First come named turns, each shown by rows before and after it. For each pair of rows after them, which turns, in which order, take the first row to the second? The first pair is done for you.
rarev:
34, -2, 7, -16, -17, 2, 16, -34, 26, 19, -13, 24, 3, 43, 29, 9, 11, -31, 8 |-> 43, -10, 28, 0, 9, 1, 9, -27, 28, 15, -42, 28, 5, 12, 29, 22, 4, -22, -4
-6, 7, -21, -5, -32, 8, 15, -30, -9, 20, 28, -13, 2, 61, 12, -3, 22, -6, 19 |-> 37, 12, 1, -41, -9, 4, 23, -12, 27, 7, 0, 28, 12, 43, 9, -6, 8, -12, 16
7, 4, -6, -11, 26, -13, -31, 37, 18, -29, 22, 1, -10, -26, -30, -5, -20, 1, -19 |-> -13, 2, -14, 10, 26, -11, -40, 34, 1, -27, 24, -20, -14, -31, -31, 1, -17, 4, -19
vezo:
-3, -30, 28, 21, 16, 3, 20, -35, -8, -11, -23, -3, 19, 3, 39, 11, -6, -15, -9 |-> -20, -28, 18, 27, 7, 1, 18, -38, -16, -8, -11, -15, 15, 12, 36, 5, 0, -18, -4
39, 15, 12, -34, -3, -6, -26, 10, 23, -24, -22, 25, -2, 32, 7, 27, -23, -6, -14 |-> 36, 4, 30, -9, 9, -3, -26, 7, 15, -21, -41, 23, -4, 13, 12, 39, -28, 5, -23
32, 3, 24, 23, 40, -3, 11, 9, 51, -1, -26, 20, 10, 13, 8, -29, 5, -24, -12 |-> 19, -6, 29, 55, 45, 1, 4, 2, 36, 4, -33, 6, 12, -5, 6, -17, 6, -15, -22
5, 25, -20, -35, -13, -19, -21, 32, 10, -30, 21, 12, 0, 23, -7, -42, 11, 11, 4 |-> 27, 22, 2, -38, 2, -22, -17, 36, 25, -30, -6, 36, 1, 3, -3, -33, 3, 14, 2
pege:
-30, -19, -4, -31, 5, 68, 14, -31, 2, 19, -52, 19, 27, 39, 6, -18, -21, 7, 28 |-> -30, -21, 4, -16, 11, 66, 14, -34, -1, 20, -59, 19, 27, 30, 8, -12, -25, 10, 25
5, -19, -34, -20, 14, 28, -16, 34, 2, -26, 6, 22, -23, 12, -13, 7, 0, -37, -13 |-> -6, -19, -44, -11, -2, 34, -9, 21, -7, -11, 19, 9, -23, 29, -7, 6, 7, -41, -8
6, -5, 3, -9, 5, -16, -36, 26, 12, -32, -4, -18, -5, -19, -14, -23, -19, -1, -13 |-> 3, 0, -13, -20, -10, -10, -32, 21, 7, -28, 17, -20, -5, 4, -15, -31, -13, -9, -3
Dat:
-9, 3, -5, 5, 13, -15, -16, 13, -6, -4, -5, 45, -7, 4, -44, -15, 1, -2, -12 |-> -10, -9, 6, 25, 11, -9, -2, -4, -17, 7, -22, 48, 1, 1, -33, -3, 1, 5, -12
-27, 3, -19, 30, -17, 15, -1, -7, -27, 13, 23, -25, -1, 10, 21, 11, 15, 8, 7 |-> -22, 13, -31, 9, -10, 6, -19, 13, -18, -7, 39, -29, -4, 5, 7, -2, 13, 2, 4
16, -1, 0, -4, 50, -6, -28, 46, 43, -33, -15, -18, 8, -55, -18, -13, -18, -7, -20 |-> 8, -29, 33, 59, 21, 18, 33, -20, 16, 25, -49, -8, 27, -32, 26, 13, -7, 2, -15
Pairs:
(two turns a pair)
20, 21, -23, -24, -5, 28, 19, -21, 29, 13, -11, 10, 4, 27, 8, -27, 22, 11, 17 |-> 31, 9, 6, 1, 17, 26, 24, -21, 28, 16, -41, 18, 5, -5, 14, -7, 14, 20, 5
vezo, vezo
79, 11, -19, -100, 8, -28, -9, 21, 31, -37, 17, 24, -4, -13, -14, -19, -18, -4, 7 |-> 27, -25, 15, 11, 52, -29, -39, 18, -15, -36, -29, -31, -11, -98, -16, 26, -24, 34, -25
rarev, vezo
42, 12, 29, -19, -23, 3, 29, -3, 33, 2, -8, 39, 6, 11, 24, -6, 3, -11, 10 |-> 34, 21, 5, -43, -15, -7, 1, 24, 38, -21, 16, 25, -9, 8, 0, -19, 3, -13, 10
pege, Dat
-3, -17, -23, 15, -2, 29, -32, 14, -36, -46, 58, -73, -30, -55, 22, -15, 51, 41, -39 |-> 27, -29, 19, 25, 26, 27, -23, 16, -23, -45, 13, -45, -23, -89, 33, 2, 41, 48, -51
Dat, pege
8, -3, 22, -22, 17, 4, -16, -17, 0, -2, -15, 28, 1, -27, -22, 3, 6, -17, -53 |-> 11, -4, 26, -26, -1, 10, 6, -35, -1, 16, -18, 37, 9, -8, -8, 1, 7, -20, -48
Dat, pege
1, 5, 13, 4, 8, -6, -26, 39, -5, -16, 16, -12, -13, -23, 0, 19, -5, 1, -12 |-> -14, -1, 16, 32, -4, 3, -18, 16, -19, 4, 11, -22, -10, -15, 12, 27, 1, 2, -11
rarev, Dat
-6, -13, -5, 65, -3, 8, 42, -22, -40, 16, -17, -6, -30, 11, 3, 4, 29, 34, 25 |-> 19, 8, -22, 13, -24, 9, 55, -18, -14, 13, 4, 20, -24, 53, 5, -21, 33, 19, 43
rarev, vezo
9, -9, -8, -21, -67, 2, 69, -34, 25, -12, -21, 58, 33, 15, 46, -14, 9, -21, -7 |-> 4, -30, 24, 25, -32, 1, 60, -30, 16, -6, -60, 51, 32, -36, 47, 12, 2, -5, -25
vezo, rarev
-7, -16, -1, 74, 19, 19, -11, -29, -18, 33, -22, -20, 13, -5, -5, 22, -1, 27, -2 |-> -15, 9, -47, 28, -15, 20, -11, -25, -12, 26, 35, -27, 8, 52, -13, -9, 12, 8, 19
vezo, vezo
11, -29, 31, 31, 3, 9, 37, -46, -17, 19, -38, 25, 19, -13, 34, 27, 5, 20, -3 |-> -3, -21, 3, 12, -33, 15, 45, -55, -23, 27, 0, 13, 20, 31, 34, 9, 13, 8, 13
rarev, rarev
51, 0, -37, -47, -6, 17, -32, 7, 50, -11, 41, 34, -21, 5, -44, -44, -10, -52, 22 |-> 52, -44, 34, 47, 20, 31, 6, -33, 27, 33, -44, 47, -6, -50, -7, 10, -18, -26, 5
rarev, Dat
17, 2, -19, -28, 31, 16, -20, 39, 40, -39, -4, 12, 9, 44, 4, -4, 19, -6, -15 |-> 14, 6, -26, -32, 20, 19, -13, 31, 35, -30, 6, 12, 10, 58, 9, -7, 24, -7, -8
vezo, pege
-21, 25, -47, -8, -81, 20, 52, -52, -7, 36, 47, 11, 14, 121, 36, -22, 17, -28, 12 |-> 29, 18, -6, -23, -61, 19, 82, -51, 20, 45, -1, 61, 27, 104, 47, -11, 4, -25, 10
rarev, pege
-21, -24, 61, 62, -16, 12, 1, -25, -33, 53, -27, 46, -1, -5, 42, 43, -4, -15, 1 |-> -12, -23, 71, 58, 3, 10, -11, -10, -23, 43, -38, 50, -3, -25, 40, 48, -6, -6, -4
rarev, pege
-69, 31, -79, 75, 1, 26, -22, 23, -45, 3, 13, -24, -38, -16, -19, -1, -5, 14, -12 |-> -62, 41, -87, 54, 7, 21, -34, 38, -36, -9, 18, -21, -42, -19, -27, -8, -11, 11, -12
pege, vezo
10, 23, 37, 12, 5, -17, -24, 19, -22, 33, -66, 74, 1, -30, -17, 10, -4, -10, -4 |-> -47, 16, 13, 60, -15, -10, -37, 1, -67, 42, -34, 20, -9, -22, -23, 16, 10, -5, -4
vezo, vezo
-23, 21, -17, -12, 26, 13, -10, 15, 0, -19, 28, -18, -25, 17, -13, -7, 9, -17, 0 |-> -19, 21, -21, -16, 20, 14, -3, 9, 6, -11, 33, -14, -22, 27, -6, -9, 12, -21, 2
pege, vezo
50, -3, 36, -22, 10, -5, 7, 19, 30, -6, -32, 39, 10, -20, -1, 2, -23, -10, -7 |-> -23, -26, 25, 65, 0, 4, -5, -11, -32, 12, -19, -27, 8, -27, 6, 24, -7, 6, -14
vezo, rarev
-1, -39, -6, 46, -52, -14, 19, 0, -35, -8, -12, -19, 12, 15, 7, 3, -6, 4, 2 |-> 44, -25, -2, 1, -52, -19, 32, 13, 0, -15, -18, 25, 16, 27, 9, -13, -9, -8, 11
rarev, rarev
-50, 8, -13, 32, -3, -10, 15, 8, 45, -22, -13, -11, -29, -55, 15, 22, 56, -9, 21 |-> -40, 16, -25, 12, -36, -1, 39, -8, 50, -9, 0, 6, -20, -15, 27, 8, 66, -23, 37
Dat, rarev
-13, 14, -15, -13, -37, 53, 54, -63, -6, 44, 10, 17, 13, 87, 35, 15, 17, -9, 9 |-> 46, 7, 33, -36, 13, 43, 54, -35, 34, 26, -49, 68, 17, 31, 33, 26, -6, -4, -7
vezo, rarev
42, -19, 31, 51, -33, 40, 46, -59, 13, 28, -28, -19, 36, 18, 42, 36, 6, -7, 35 |-> 51, -15, 34, 37, -35, 40, 49, -56, 23, 29, -28, -7, 37, 23, 43, 33, 5, -8, 39
rarev, rarev
2, -17, 22, 7, 30, -18, -4, 1, -13, 9, -32, 3, -34, -49, 16, 9, -9, 29, -38 |-> -42, -10, -16, 16, -4, -9, -13, -11, -40, 10, 18, -40, -42, -14, 12, -6, 7, 21, -32
vezo, vezo
-5, 27, -29, -53, 1, -7, -31, 22, 15, -23, 56, 9, -5, 13, -16, -38, -10, -24, 20 |-> -35, 12, -13, 0, 35, -12, -55, 29, -13, -30, 41, -26, -16, -37, -24, -14, -18, -4, 0
pege, Dat
51, 26, -19, -72, -46, 9, 33, -7, 36, 7, 20, 37, -3, 66, 17, -31, 5, -22, 31 |-> 37, 11, -3, -27, -60, 18, 60, -41, 7, 33, 4, 32, 11, 71, 37, -15, 10, -15, 34
pege, vezo
-56, -12, -23, 67, -40, 13, 6, -28, -51, 12, 37, -42, -1, 24, 12, 14, 5, 12, -3 |-> -32, -14, -7, 62, -52, 19, 36, -45, -37, 31, 20, -11, 12, 38, 28, 15, 4, 6, 4
rarev, pege
12, 6, -33, -9, -53, 13, 52, -21, -8, 20, 8, -13, 14, 44, 12, -29, 13, -5, 32 |-> 52, 3, -1, -22, -29, 6, 65, -13, 21, 16, -31, 27, 20, 15, 16, -20, -3, 1, 27
vezo, vezo
4, -17, 20, 8, -45, 35, 72, -7, -31, 55, 26, 0, 12, 25, 51, 4, 49, 31, 9 |-> 46, -10, 34, -31, -33, 31, 76, 7, -1, 46, 4, 37, 19, 17, 43, -2, 39, 28, 8
vezo, rarev
-8, -16, -6, 15, 9, 2, -18, 9, -8, -13, 1, -23, -8, -23, -11, 11, 1, 9, 2 |-> 4, -22, 8, 19, 13, 6, -4, -1, -8, -7, -19, -8, -2, -25, -1, 15, -3, 12, -2
Dat, pege
-27, 16, -30, -4, -17, -13, -10, 18, 3, 16, 58, -30, -13, 45, 2, -4, 18, -6, -2 |-> 36, 17, 11, -39, 22, -26, -4, 45, 45, -1, 12, 25, -8, 11, 1, 0, -1, -4, -10
vezo, rarev
-4, 19, -22, -39, 5, -24, -40, 35, 13, -42, 26, 9, -7, -24, -38, -30, -9, -11, 4 |-> 9, 22, -23, -56, -7, -21, -22, 27, 20, -34, 26, 29, -4, -8, -32, -34, -7, -18, 12
pege, rarev
-14, 5, 5, 19, 11, 2, -7, 0, -11, 1, -6, -7, 2, -13, 4, 4, -2, 5, -4 |-> 0, 17, 3, -13, 17, -4, -8, 17, 7, -13, 3, 2, 1, -8, -3, -6, -4, -3, -4
pege, pege
-58, 4, -59, 2, -50, 8, 20, -44, -15, -12, 31, -24, -1, 41, -7, -34, -3, 1, 2 |-> 18, 17, -29, -67, -30, 2, 36, -20, 41, -24, -3, 46, 8, 33, -3, -42, -21, -10, 4
vezo, vezo
59, 27, -24, -69, 15, 2, -2, 42, 37, -16, 3, 44, 16, -13, 5, -4, -17, -25, 15 |-> 31, -10, 18, 20, 49, 3, -9, 26, 3, -2, -50, 21, 20, -78, 18, 38, -25, 4, -10
vezo, vezo
-55, -1, 14, 52, -21, 23, 58, -30, -23, 15, 2, -3, -13, -13, -7, 47, 2, -9, -24 |-> -28, 19, -10, -11, -47, 25, 76, -28, 2, 13, 29, 27, -7, 39, -6, 18, 8, -30, -4
rarev, vezo
-46, 12, -9, 47, 7, 8, -51, 5, -60, -6, 37, -79, -41, 4, -8, 12, -19, 6, -30 |-> -35, -3, 22, 82, -6, 24, -9, -32, -66, 30, -2, -59, -26, 11, 22, 32, -18, 8, -27
pege, Dat
-6, 1, 11, 7, 33, -9, -35, 37, -2, -24, -4, -21, -19, -33, -13, 15, -4, -9, -7 |-> -30, 8, -14, 7, 7, -1, -34, 25, -17, -18, 29, -40, -23, 3, -12, 4, 8, -19, 5
vezo, rarev
-19, 21, -35, -52, -10, -14, -35, -10, -3, -24, 38, -14, -8, 23, -31, -29, 9, -20, 2 |-> -56, -13, -8, 34, -5, -7, -23, -38, -45, 6, 8, -43, -7, -9, -10, 5, 19, 2, -11
pege, pege
7, -19, 12, 32, -9, 23, -7, -11, 19, 18, -34, -4, -13, -11, -1, 10, 23, -10, -18 |-> -5, -16, 4, 38, -8, 22, -18, -1, 15, 12, -26, -16, -16, -17, -9, 12, 23, -7, -18
pege, rarev
21, -5, 32, 2, 21, 13, 3, 13, 32, -16, -40, 55, 5, -11, 2, -6, 15, -17, -1 |-> 16, -1, 19, -6, -11, 23, 23, -8, 26, 2, -25, 60, 10, 27, 13, -18, 23, -26, 12
Dat, pege
-1, 3, 13, 29, 21, 2, 13, -3, -10, -4, -8, -3, -40, -1, -3, -19, -10, 28, -7 |-> 12, 16, 2, -3, 19, -5, 8, 8, 4, -15, 4, 8, -42, 13, -12, -31, -8, 20, -3
pege, pege
-40, 32, -20, -55, 36, -52, -22, 20, -1, -4, -19, -36, 10, -41, -6, 21, 36, 18, 10 |-> -16, 19, 12, -42, 43, -48, -1, 7, 6, 11, -49, -10, 17, -55, 9, 33, 28, 24, 6
Dat, pege
-5, 6, -1, -22, 20, -12, -16, -5, -8, -21, -18, 3, -2, -12, -27, 6, -1, -9, -6 |-> -15, 8, -17, -23, -2, -7, -4, -18, -17, -11, 4, -6, -3, 15, -23, -3, 7, -15, 5
pege, pege
17, -12, -25, -33, 17, -16, -27, 22, 2, -12, 36, 10, -6, -35, 9, -12, 4, -30, -20 |-> 7, -33, 7, 22, 19, -6, -3, -9, -19, 17, 2, 9, 6, -50, 33, 15, 6, -21, -27
rarev, Dat
-2, -5, -2, 11, -21, -16, 47, -38, -15, 1, 14, -29, -18, 14, 11, -2, -21, -8, -3 |-> 3, -2, 0, 2, 19, -30, 5, -1, -1, -31, 5, -37, -31, -31, -13, 1, -32, 0, -20
Dat, Dat
20, 3, 7, -7, 15, 1, 0, 12, 31, -8, -19, 19, 5, -12, 1, -2, -12, -9, 1 |-> -11, -9, 7, 33, 18, 5, -7, 0, 7, -1, -21, -8, 3, -24, 3, 10, -10, -3, -6
vezo, vezo
-10, 30, -51, -48, -65, 20, -10, 10, 38, 8, 39, 11, -18, 39, 7, -30, 19, -57, 55 |-> 52, 13, 22, -42, -3, 13, 5, 24, 73, 10, -50, 67, -4, -30, 19, -2, -6, -43, 35
vezo, vezo
-27, 8, -26, -34, -3, -7, -22, 37, -50, 1, 2, -59, -9, 48, -18, -35, 6, -43, 49 |-> -5, 11, -20, -50, -16, -3, 3, 25, -38, 14, 0, -36, -4, 67, -6, -39, 5, -48, 59
pege, rarev
-17, 5, -22, -22, 9, 30, 25, -29, -7, 20, 9, -8, 19, 45, 16, 11, 7, -62, 45 |-> 22, -1, 15, -33, 48, 23, 23, -11, 20, 8, -35, 24, 24, 6, 15, 21, -10, -52, 33
vezo, rarev
-11, -13, -1, -24, 21, 1, -8, 45, 14, -15, 3, 7, -30, -15, -20, -7, -22, -16, -6 |-> -37, -12, -25, -12, -16, 11, 7, 18, -10, 3, 30, -12, -26, 22, -11, -14, -7, -21, 5
pege, pege
18, 3, -2, -30, -20, 4, -3, 0, 29, -6, 1, 22, -3, 26, 7, -28, -5, 2, 21 |-> -12, -19, 11, 28, -26, 12, 10, -32, -3, 18, -7, -5, 2, 19, 22, -9, -2, 14, 16
pege, pege
1, 33, -35, -54, -64, -9, 5, -22, 3, 14, 46, 24, -7, 70, -16, -34, 22, -33, 35 |-> -32, 36, -54, -39, -26, -26, -55, 13, -10, -20, 66, -21, -26, 21, -52, -32, 15, -22, 15
pege, Dat
0, 12, 18, -23, 5, 31, 10, 6, -9, -17, 48, -11, 9, 4, 11, -2, 1, -21, -3 |-> -8, 1, 28, 12, 10, 35, 13, -5, -22, -7, 31, -22, 11, -12, 14, 13, 4, -13, -5
pege, pege
-8, 4, 0, 57, 10, 14, -10, -11, -17, -1, -13, -6, 22, -10, -25, 52, -40, 21, -34 |-> 9, 28, -38, -1, -36, 23, 11, -19, 0, 4, 34, 7, 28, 56, -20, 24, -26, -1, -5
rarev, rarev
-26, 6, -12, -4, 9, 1, -16, 9, -2, 5, 11, -10, -8, -21, 5, 4, -1, -4, 1 |-> -25, 8, -14, -2, -9, 9, -3, -8, -4, 12, 19, -11, -6, -3, 15, 0, 4, -6, 7
Dat, rarev
-19, 5, 7, 24, -29, 7, 14, -28, -27, -5, 27, -19, 3, 32, 17, 5, 14, -7, 11 |-> -29, 8, -3, 21, -13, -3, -16, -8, -28, -26, 37, -35, -6, 10, -1, 0, 13, -3, 4
Dat, pege
-9, -17, 4, 49, -11, -23, -16, -19, -15, 12, 8, -24, -16, -14, 8, 12, 10, 22, -13 |-> -9, -16, 4, 46, -7, -26, -25, -9, -14, 7, 10, -27, -20, -22, 1, 10, 10, 20, -16
vezo, pege
28, 7, 29, -18, 1, 9, 9, -19, 5, 12, -36, 70, 19, 16, 25, 0, 18, 9, 2 |-> 29, 23, 5, -55, 1, 2, -14, 6, 18, -10, -9, 63, 14, 26, 5, -20, 18, 2, 3
pege, Dat
-34, -7, 6, 40, -11, 13, -6, -27, -23, 21, -10, -32, 11, -7, 16, 12, 5, 13, -4 |-> -32, -7, 9, 43, 4, 8, -15, -19, -23, 14, -13, -35, 11, -18, 13, 16, 1, 15, -9
vezo, pege
5, 16, 4, 4, 48, 5, -27, 59, -16, -13, -7, -32, 21, -67, -1, 8, -26, 0, -26 |-> -25, 34, -48, -16, -11, 16, -14, 38, -33, 1, 55, -53, 21, 7, 2, -16, -6, -19, -5
rarev, rarev
47, 23, 48, -13, 38, -24, 0, 51, 68, -35, -1, 43, 0, -72, -28, 6, 2, -24, 5 |-> 16, 27, 25, -6, 43, -25, -30, 64, 53, -47, 27, 10, -11, -79, -41, -1, 6, -21, 2
rarev, pege
17, 20, 7, -19, -40, -31, -5, -36, -13, 20, 3, 34, -7, 29, 11, 24, 49, -39, 16 |-> 21, 5, 42, 6, -1, -37, -19, -23, -11, 12, -37, 38, -8, -23, 8, 46, 35, -24, -5
rarev, rarev
